(in the rows, 128 means zero)
The rows of Y fall into 4 groups, and each row is roughly a mix of its group's hidden directions; one row fits no group.
Y (112 x 10):
[[160 112 114  92 162 170 136 176 128 128]
 [131 148 105 156  90 140 126 180 171 142]
 [112 142 118 132  71 171 105  97 111 104]
 [162 150 125 110 102 200 131 120 140 123]
 [147 172  85 144 135 107 140 178 146 143]
 [ 96 109 125 167 138  84 109  89 112 158]
 [108 129 127 181  92 141 169 137 165 112]
 [121 103 125 116 176 151 146 109  69 142]
 [124 121 124  95  76 103 164 126 124 175]
 [ 91 140 160  94 139 147 113  92  88 102]
 [128 114 140 176 179 171 135 140 130 102]
 [108 107  93 101 121  87 112 169 167 135]
 [187  84  99 103 123 127 153 136 145 142]
 [148 126  91 129 167  87 121 157 159 164]
 [168 126  91 142 149  96 130 117 181 150]
 [121  67 124 114 133 111 134  90 153 168]
 [ 97 121 158 134 145 103  65 109 103 114]
 [132  83 155 124 159 110 143 126 166 175]
 [112 125 152 133 113  99 138  80  77 161]
 [145 159 151  82 146 150 183 120 115 122]
 [ 95  92 179 138 119 146 167 135 103 147]
 [142 140 101 148 113 152 151 186 167 111]
 [133 174 131  93 183 108 155 109 128 134]
 [123 148 114  81  90  81  96 115 125 145]
 [129 102 123 121  82 146 144  62 117 120]
 [ 95 123 177 123 137 183 146 153 112 114]
 [102 140 119  75  89 114 126 139 123 178]
 [154 150 184 141 157 128 172 155 129 124]
 [153 126 117 132 116 201 153 150 105 142]
 [126 145 123 171  54 117 133 140 130 124]
 [157 125 104 141  88 140 137 186 103 153]
 [126 153 131 126 130 209 134 123 100 131]
 [ 99 111 144 155  94 100  89  79 120 125]
 [ 75 154 140  93 141 159 100 107 107 109]
 [172 161 120 136 119 192 134 108 147 131]
 [128 127  81  76 123 145 111 147 174 135]
 [107 132 142 122 143 194 161 167 129 134]
 [129 144  96 103 113 161 172 161 145 167]
 [ 88 138 133 173 122  84 127  82 142 131]
 [137 171 134 128  78  91 128 113  89 148]
 [125 115 143 123 131 111 149 102  65 175]
 [ 72 111 175 112 121 123 106 128  94 149]
 [183 137 127  99 119 172 134  89 147 118]
 [135 136 102 121  89 115 115 166 190 129]
 [133 103 138 111 131 177 115 142 171  79]
 [170 146 115 154  89 136 133 149 183 133]
 [104 144 143 133 172 183 105 155 127 101]
 [129 162  99 107 105 155 102 139 187 125]
 [144 105  92 139 138 168 157 171 113 163]
 [131 117 104 128  72 155 126  70 125 118]
 [133 129 114 131 123 174  80 155 175 107]
 [140 155 155 143 161 139 125  61 108 119]
 [125 165 109 162  92  74 115 125 115 151]
 [107 159  93 132  82 151  91 118 101 105]
 [185 154  85 121 115 124 152 125 160 109]
 [112 179 134 132 126 138 120 161  84  85]
 [122 120  83 117 125 153  72 147 151  94]
 [128 140 121 154  91 155 149 160 176  91]
 [102  98 123 151 166 147 125 127 185 100]
 [152 130 114 119 100 101  89 145  76 162]
 [107 153 144 192 106 144 136 167 112 137]
 [110 153 106  90 107 187 110 147 149 126]
 [133 118  78 172 173 127 116 133 142 161]
 [149 154 109  84  87  83 107 109 135 120]
 [ 99 117 202 132 124 164 121 137 133 133]
 [141  66 144 107 130 151 145  92 156 108]
 [157 164 113 155 109 103 157 115 134 182]
 [100 139 146 142 158  65 107  93 131 120]
 [114 159 125  92 130 187 145 170 138 129]
 [180 132 101 145 121 142 183 130 155 113]
 [161 101 129 189 155 123 147 107 133  98]
 [114 147  95 181 142 123 128 166 153 163]
 [126 158 104 129  85 148 126 104  87  83]
 [ 71 110 164 114 146 136  92 156 109 118]
 [ 96 105  95 106 165  88  95 155 116 132]
 [150 150 123  80 132 158 109  78 155 111]
 [ 67 130 158  98 118 124 107 130  95 101]
 [106 149 159 137 110 104 163  73 102 141]
 [ 97 181 145 142  99 140 113 141  81 118]
 [107  92  67 106 128 107  91 113 132 135]
 [110 149 108  96 124  90  64 118 123 142]
 [136 120 161 155 149 115  94 103 117  68]
 [101 130 147 161  97 140 148 106 174  87]
 [142 120 146 107  77  72 132  95 117 121]
 [ 94 109 126 104 151  83 142 120  72 122]
 [142 145 115  84 135  93  87  87 157 128]
 [133  72 108  83 144  82 133 133 127 131]
 [148 166 142 174 112  97 116 111 175 121]
 [ 82  94 158 157 153 151 137 141 105 161]
 [136 127 124 123  84  84 114 151 183 115]
 [132 101 171 144 109  82 120  88 106 104]
 [172 103  91 127 153 165 158 135 119 160]
 [135 164 100  70  88 108 115 132 139 142]
 [143 161  70 137 119  84 138 121 105 153]
 [109  94 158 143 101 174 156 116 150  94]
 [ 96 139 156 146 107 122 132  77 162  90]
 [ 98  88 150 163  91 119 107  87 114 130]
 [ 88 136 113 133  95 103 117 100  90 173]
 [143 175 127 120 120 147 185 152 156 107]
 [144 151 194 146 141 132 171 144 129 144]
 [ 94 115 110 117 162 109  78 171 138 141]
 [165 133 148 107  79 106 160 107 130  91]
 [ 95 165 167 128  92 113  97 118 142  93]
 [106  70 161 132 111 154 105  92 125 110]
 [117  98  89 114  94 116 130  68 108 132]
 [127  88  75 118 119 122  94 107 165 149]
 [126 109 118 108 211 136 135 132 137 140]
 [132 188 150 154  94 136 152 122  92 135]
 [115 123  86 109 121  97 138 100  73 100]
 [137 130 156  75 161 167 158 114 134 104]
 [ 95 132 181 143 121 151 101 148 148 170]
 [126 172 129 134 109  76 139 101  93 159]]
In each list below, one row fits none of the groups, and each other row fits one group, some only roughly. Which row is it?
  * Z647: [159  93 136 124 103 161 154  79 155 113]
  * Z528: [105 115 178 108 100  88 107 101  99 121]
  * Z85: [108 102 126  73 139  76 112 115 147 110]
  * Z643: [ 81 165 107 164 153 115  98 149 145 143]
  * Z447: [137 104 181 129  99 128 177 120 111  97]
  * Z389: [136  81 147 113 124 180 128 106 162  99]
  * Z795: [170 113  69 123 140 133 117 130 167 102]
  * Z612: [ 99 125 165 118 158  88 150 139  86 156]
  * Z644: [ 65 139 153 116 130  87  99 126 129 103]
  * Z538: [137 135 142 160 148 180 151 115  78 147]
  * Z457: [117 101 135 156  68 120 104 126  90 152]
  * Z975: [175 138 156 187 128 119 148  96 126 125]
  * Z922: [102 107 156  74 145 104  88 104 114 129]
  Z922
  * Z982: [ 92  83 132 188 109 121 132 108 127 146]
  * Z589: [118  63 156 107 161 111 146 108 139 143]
  * Z79: [147  93  90 134 122  99 142 178 155 153]
  * Z460: [135 115 149 124 162  64 130  83 127 116]
  * Z533: [126 125 140 146  97 137 191 130  87 156]
  * Z495: [136  70 115 120 175 155 118 153 114 149]
  * Z979: [169  95 106  90 162 165 117 131 151 135]
  * Z929: [133 125 141  94 185 120 156 114  94 161]
  * Z584: [104 130 106 175 124 110  99 132 183 105]
  * Z582: [ 93 130 119  92 152  81  92 102 152 119]
  * Z786: [151 188 124 149 107 143 155 134  92 101]
  Z979
  * Z482: [190 127 132 165 111 103 145 114 165 123]
  * Z668: [124 188 119 132 119 110 125 130 178  91]
  * Z845: [117 108 149 134 114 170 194 148 127 146]
  * Z113: [160 120 175 128 124 146 187 105 139 114]
  * Z32: [175 119 106 136 178 141 151  90 127 151]
  * Z820: [120 133  96  89  93 161 115 169 164 122]
  * Z380: [ 81 107 159 104 106 133  81 108 104 116]
  * Z419: [128 126 105 102  89  74 117 112 123 173]
  * Z890: [123 134 123 145  97  86  85 103  90 159]
  * Z494: [ 64 137 142 133 150 150 115 134  79 129]
  * Z759: [ 86 120 142 104 140 170 136 130  69 123]
  Z380
  * Z305: [101 140 123 152 110  73 113 166 167 131]
  * Z642: [ 76 132 162 146 143 121 129 124  69 127]
  * Z479: [129 128 103 133 187 142 170 162 153 137]
  * Z774: [149 104 166 170 141 136 151 111 122  76]
  * Z943: [153  95 112 171 123 124 185 121 135 156]
  * Z772: [132 128  74 131 132 140 149 152 151 186]
  * Z981: [175 137  83 162 154 107 116 117 154 107]
  * Z567: [128 109 108 152 141  73  83  97 121 149]
  * Z508: [124 143  96 174 129 129 161 171 170 127]
  * Z524: [154 142 118 128 176  73 154 157 129 143]
  * Z325: [145 128 114 156 154 180 173 155 152 120]
  * Z985: [162  85 117 112 155 143 128 131 186 112]
  * Z409: [161 132 133 123 102  76 107  89 128  89]
  * Z116: [131 135 125 121 131 171 165 154 176  87]
  * Z435: [146 175 154 177 102 135 134 166 138 117]
  Z435
  * Z403: [112 134 131 107 115  75  69 104 112 127]
  * Z59: [102 128 141 126 150  74 147 131  94 176]
  * Z370: [107 176 175 155 109 137 128 144 103 160]
  * Z139: [100 144 156 138  70 106 111 160 149 105]
  * Z54: [147 123 113 135 109  79 115 151 190 133]
  * Z754: [130 160  95 151 115 176 124 162 162 150]
  * Z99: [127 132 182 121 125 149 122 122 116  62]
  * Z368: [102 106 111 199 115 108 137 133 132 157]
  * Z468: [ 82 149 166  88 126 148  93 145 108 120]
  * Z333: [160 144 115 133  78 158 153 174 137 112]
  * Z415: [113  95 149 140 136 133 175 109  85 168]
  * Z398: [119 121 145 139  63 130 137 182 125 113]
  * Z573: [134 164 187 114 150 165 140 144 109 109]
  * Z739: [125 177 118 151 127  91 134 149 100 177]
  * Z160: [146 164  89 144 118 155  90 163 150 103]
  Z573
  * Z489: [126 171 132 108  99 139  96 108 181 105]
  * Z290: [113 122 134  77 161 160 125  88  93 115]
  * Z472: [144 154 137  68 142 135  86 115 140  95]
  * Z77: [114 157  87 107 148 112  66 133 135 144]
  * Z657: [176 118 128 137 102  79 135 127 177 126]
  * Z815: [131 159 132 167  76 153  96 105 147 112]
  * Z862: [ 97 120  95 129 113 129  68 133 151 168]
  * Z580: [162 139  76 143 145 147 165 143 161 151]
  * Z237: [100 137 122 105  76 140 105 173 160 114]
  * Z648: [ 91 108 120 192 104  99 129 109 146 134]
  * Z685: [135 160 106 131 146  69 153 134  90 150]
  * Z750: [110 117 136 138 179 106 175  98 115 160]
  * Z513: [133 173  71 136 130 104  97 156 111 121]
  * Z906: [118 152 121 164 101  93 107 160 178 141]
  * Z896: [145 126 132  79 187 124 120 122  99 157]
  Z815
  * Z667: [165 164 135 162  91 145 152 112 154 159]
  * Z819: [ 92 119 182 132 151 120 113 169 138 161]
  * Z905: [146 132  74 150 136 140 158 143 155 175]
  * Z412: [152 136 158 170  72 106 131 149 149 112]
  * Z799: [155 105 106 104 179  89 160 139 114 112]
  * Z58: [164 126 139 179 120 166 163 142  99 144]
  * Z559: [161 105 112 110  82 120 136 165 175 128]
  * Z465: [145 165 147 144 114 161  76 131 131  87]
  * Z527: [169 110 121 181 139 135 167 144 109 157]
  * Z359: [ 80 160 157 154  88 121 111 159 130 112]
  * Z245: [109 142 102 148 137  76 106 144 179 140]
  * Z183: [106 169 187 152 120 145 136 154 107 144]
  * Z270: [171 128 157 157 108 172 158 128  94 120]
  * Z763: [119 156  80 130 160 122  70 130 140 145]
  Z465
  * Z80: [149  68 101  82 134 132 150 142 113 142]
  * Z856: [196 132 129 124  95 162 145 118 155 122]
  * Z328: [ 98 107 129 187  99 118 156 119 111 161]
  * Z532: [ 89 101 168 162 165 133  98 124 103 125]
  * Z263: [ 77 154 144 142 102 165 118 166 104 119]
  * Z692: [171 121 117 134  87 115 189 119 142 124]
  * Z247: [163 131  98 129 108 147 140 198 125 136]
  * Z93: [ 79 115 129 116 123 119 114 141 110 195]
  * Z140: [103  62 131 170 123 155 114 125 140 117]
  * Z471: [126 134  69 129 140  91  94 146 141 165]
  * Z123: [ 99 118 194 131 132 138 110 119 107  87]
  * Z775: [165 114  90 176 156 129 161 128 154 142]
  * Z34: [168  90 124 136 169 121 169 112  99 146]
  * Z118: [108 120 186 128 137 136 100 126 106  75]
  * Z706: [133  93 143 100 145 153 108 174 176 125]
  Z706
  * Z451: [179  96 116 121 132 128 170  95 157 105]
  * Z277: [144 181 134 160 128  98 144 158 127 172]
  * Z327: [102 121 149 185 159  97 133 126  89 140]
  * Z652: [ 97 101 140 133 167 110  94  73 137 125]
  * Z365: [134 172 137 123  87 129 191 120 114 133]
  * Z593: [132  89 119 102 171  80 125  90 124 132]
  * Z474: [154 138 111 130  91 174 122 101 128  77]
  * Z634: [117 111 144 150 165  73 157 165 127 113]
  * Z39: [ 95 109 185  94  91 127 145 128 105 128]
  * Z603: [147 151 149 127  58 133 145 138  91 137]
  * Z167: [130 140 127  83 189 119  94 112 148 115]
  * Z566: [168 124  75 121 145 164 144 136 156 157]
  Z634
  * Z875: [123  76 171 105 159 164 119 123 110 142]
  * Z673: [174  99 112  85 135 172 151 115 114 132]
  * Z738: [131 183 129 116 127 128 142 127 180  84]
  * Z639: [156 156 134 137 158 143 129 185 155  93]
  * Z484: [109 108 165 129 145  91 152 119 124 188]
  * Z571: [133 110 174 128 103 155 191 135 117 119]
  * Z26: [ 92 137  96 107 138 131 103 152 128 190]
  * Z984: [154  89 140 114 151  98 184  98 125 137]
  * Z246: [105 145  73 129 114 128  68 147 129 132]
  * Z274: [124 100 126 155 122 172 135 155 175  89]
  * Z33: [141 139 157 110 109 107 104 102 119  62]
  * Z752: [ 90 175 154 167 131  99 104 106 138 117]
  * Z388: [124 171 135 147 134  85 151 143  96 174]
  Z875
  * Z903: [ 96  87 159 116 106 126 142  77 107 149]
  * Z956: [129 118 112  93 130 201 135 138  97 135]
  * Z744: [162 122 114  96 118 155  82 174 137 108]
  * Z261: [114  75 110  98 122 136 128  91 112  82]
  * Z240: [144 116 123 138  87 128 156  68 136 165]
  * Z135: [113 103 115 148 176 137 173 136 110 170]
  * Z366: [138 167 100 122 167 128 145 158 177 107]
  * Z885: [147 145 113 139  67 136 102 166 148 102]
  * Z492: [181 115 147 169 100 145 166 141 112 133]
  * Z128: [140 105 133 110 115 165 141 100 119  61]
  * Z194: [116 103 130 121 140 122 120 181 192 133]
  * Z356: [151 101  85 116 115 143 153 180 139 158]
  Z194
  * Z548: [173 153 108 163 129 160 170 133 157 121]
  * Z64: [ 79 113 141  94  92  99 109 164 120 110]
  * Z437: [114 100 137 122 173  82 130 147 141 176]
  * Z825: [159  93 107 111 167  84 166 116 135 131]
  * Z417: [108 134  85 138 134 100 109 165 175 157]
  * Z605: [138 133 140 109  95  69 100  91 115 105]
  * Z218: [107 119 163 145  83 137 174  93 105 129]
  * Z671: [ 86 133 111 107 134 105  77 131 117 175]
  * Z20: [ 87 113 163 153 172 148  92 131 109 116]
  * Z558: [124  83 164 178 130 126 169 116 115 142]
  * Z732: [ 99 139 144 179 166 123 127 110  81 143]
  Z548
  * Z844: [135 163 172 126 110 148 114  73 121 100]
  * Z156: [174 112  95 178 144 126 165 119 149 125]
  * Z214: [135  81 122 125 131  59 148 151 131 132]
  * Z791: [134 137  91  84 156 113 112 101 179 134]
  * Z723: [117 118 143 132  80 186  99 102 146 119]
  * Z43: [ 92  66 139 102 134 100 136 101 114 145]
  * Z48: [143  93  98 105 120 159 117 104 147  72]
  * Z387: [160 113  88 132  74 167 128 145 146 118]
  * Z851: [ 79 101 153 128 122 100 114 121 100 177]
  * Z545: [144 154 183 149 101 113 120  86 138 100]
  * Z870: [157 193 103  93 143 103 125 139 142 124]
  * Z955: [ 65 119 148 119 153 151 107 151 108 159]
  * Z583: [125 128  70 123 117  80 126 101 114 163]
  * Z898: [182 128 127 135  95 181 160 137 126 134]
  * Z988: [146 143  86 140 131 132  89 158 180 151]
  Z387
  * Z428: [130 109 111 116 188 157 125 153 170 110]
  * Z968: [ 76 179 129 146 144 164 100 124 127 136]
  * Z173: [147 145 114  80 196 122 114 138 130 131]
  * Z349: [ 88 109 111 154 152 144 124 148 123 190]
  * Z288: [168 134 136 150 133 168 176 138 142  88]
  * Z354: [113 128 134  80 140 185 125 107  89 117]
  * Z868: [155 143  99  95  84  80 132 105 139 144]
  * Z355: [ 84 129 114  82  92 147 114 167 143 111]
  * Z110: [135 121 162 174 109  63 126 135 135 122]
  * Z119: [113 114 124 141 111  96 137  52 114 128]
  * Z199: [ 81  83 124  98 128 119 132 168  95 128]
  Z119
  * Z443: [115 161 131 114 153  79  97  79 135 124]
  * Z158: [108 148 118 178  92 108 108 128 168  96]
  * Z564: [141 143 170 134  68 110 115 114 141  91]
  * Z947: [118 141 157 182 125  66 122 125 138 123]
  * Z724: [172 131 134 172 120 174 167 139 121 144]
  * Z522: [143 127 108 163  74 149 126 180 134 117]
  * Z910: [140 188 143 161 103 119 148 130 114 170]
  * Z649: [176 126 128  79 123 153 151 169 146 134]
  * Z949: [124 110  72 137 138 134 143 179 147 161]
  * Z353: [134 126 147  88 123 150  83 112 153  77]
  * Z504: [138 167 143 149  78 179 132 149 140 122]
  Z649
  * Z948: [115 126 121 129 143  76 139 115 117 194]
  * Z624: [139 158 148  72 153 119 105  87 107 118]
  * Z500: [161 181 127 144 156 111 155 173 123 121]
  * Z710: [125  96 158 128  87 176 122  95 160 124]
  * Z396: [129 134 111 178 182 140 143 117 103 163]
  * Z284: [149 127  92 102  83  87 148 120 144 163]
  * Z338: [172 110  84 114 129 145 126 121 159  79]
  * Z24: [ 79 107 151 126 110 129  82 118 130 175]
  * Z519: [ 98 123 154  96  99  88  87 109  99 132]
  * Z877: [112 132 107  74 104 109 103 126 178 110]
  * Z600: [160 121 114  91 124  84 135  76 140 105]
  * Z31: [136 106  90 113 131  75 124 146 178 138]
  * Z941: [164 124 169 170 148 112 145  84 109 123]
  * Z793: [162 130  92 165 159 162 159 146 158 127]
  Z600
  * Z597: [115 122 161 102 103  84  86  95 109 114]
  * Z406: [110  67 149 158 120 152 121  90 124 149]
  * Z839: [ 71 152 141 153 133 164 118 157  95 138]
  * Z978: [120 123 128 166  70 101 128 126  91 159]
  * Z780: [108  76 149 159  95 168 155 127 118 123]
  * Z924: [123  71 116  90 150 135 116 116 128  79]
  * Z422: [ 93  88 142 163 155 149 170 100 136 131]
  * Z812: [176 143 163 143 147 132 177 143 159 137]
  * Z248: [107 139 131  97  85  91 103 132 173 102]
  * Z626: [ 71 150 109  85 127 134  91 142 149 123]
  Z406
  * Z721: [101 141 159  80 101 105  83 120 108 123]
  * Z432: [143 116 117 122 117 111  81 155  64 125]
  * Z453: [158 143  94 119 147 137 127 156 130  61]
  * Z23: [181 134 124 143 104 187 151 139 123 142]
  * Z481: [115  91 175 117 146 103 170 104 111 152]
  * Z255: [166 135 131 116 141 151 157 134 121  59]
  * Z278: [ 80  96 152 120 146  94 124 131 120 177]
  * Z915: [121 144  85  97  99 105 126 132 142 185]
  * Z7: [ 94  79 143 172  90 144 134 109 118 131]
  * Z920: [164 152 118 132 114 156 153 126 117  62]
  * Z927: [121 117 142 155 159 148 155 133  62 146]
  Z432
  * Z231: [141 114 135 111  90  68 134 106  93 150]
  * Z244: [101 121 124 157 170 111  64 118 119 135]
  * Z636: [149 111 116  81 172 161 101 158 140 120]
  * Z219: [105 145  97 183 117  79 131 133 139 152]
  * Z994: [162 144 133 109  72 151 149 162  97 131]
  * Z770: [111  80 142 114 153 135  73  95 134 114]
  * Z913: [ 76  96 130 111 124 154  76 137 125 107]
  * Z646: [167 117 117  79  87 154 130 126 165 116]
  * Z41: [107 126 105  63 105 144 105 148 158 116]
  * Z212: [128 153 122 110 169 147 142 136 186  90]
  Z231
  * Z719: [140 114  87 113 100 164 107 108 133  75]
  * Z749: [129 133 170 132 136 171 141 136 121  65]
  * Z271: [169  88 117 114 155 142 159 111  81 139]
  * Z300: [ 84 111 155 121 112 175  80 127 137 112]
  * Z677: [113  99 167 108  84  93 152 107 103 143]
  * Z216: [104 138 117 134 136  74 132 129 104 188]
  * Z426: [154 148 158 158 131 118 158 135 159 184]
  * Z259: [127 119  79 128 109  90 127  94 131 179]
  * Z130: [149 189 124 160  89 161 126 134 124 114]
  * Z232: [167 134 104 123 103  89 109  79 155 141]
  * Z217: [128  97 128  97 182 142  76 122 141 116]
  * Z923: [103 176 151 185 124 106 109 118 146 123]
  * Z505: [106 129 126 170 111  84 133  98  93 166]
  * Z30: [136 133 116 165  69 105 144 133  95 160]
  * Z828: [121 135  93 127 133  81  69 112 127 153]
  Z232
  * Z935: [138 139 104  72 118 128 106 116 183 112]
  * Z383: [135 106 128  76 126 186 141 125  94 120]
  * Z84: [125 161  77 147 105 116 101 127 135 178]
  * Z330: [154 113 105 100  83 143 128 163 177 123]
  * Z760: [131 162 151 103 122  88  98  77 102 127]
  * Z743: [116 101 141 126 101 100  91  88  84 150]
  * Z83: [118 103 175 119 123 140 167  90  98  98]
  * Z439: [120 134 151 132  61 115 115 164 152 104]
  * Z728: [141  95  75 112 124 146  98 114 163  97]
  * Z894: [156  99 149 118 156 100 160 100 111 175]
  * Z394: [137 127 136  93  72 116 115 141 168  89]
  * Z314: [ 91 115 119 125 128  86  83 117 112 175]
  Z894
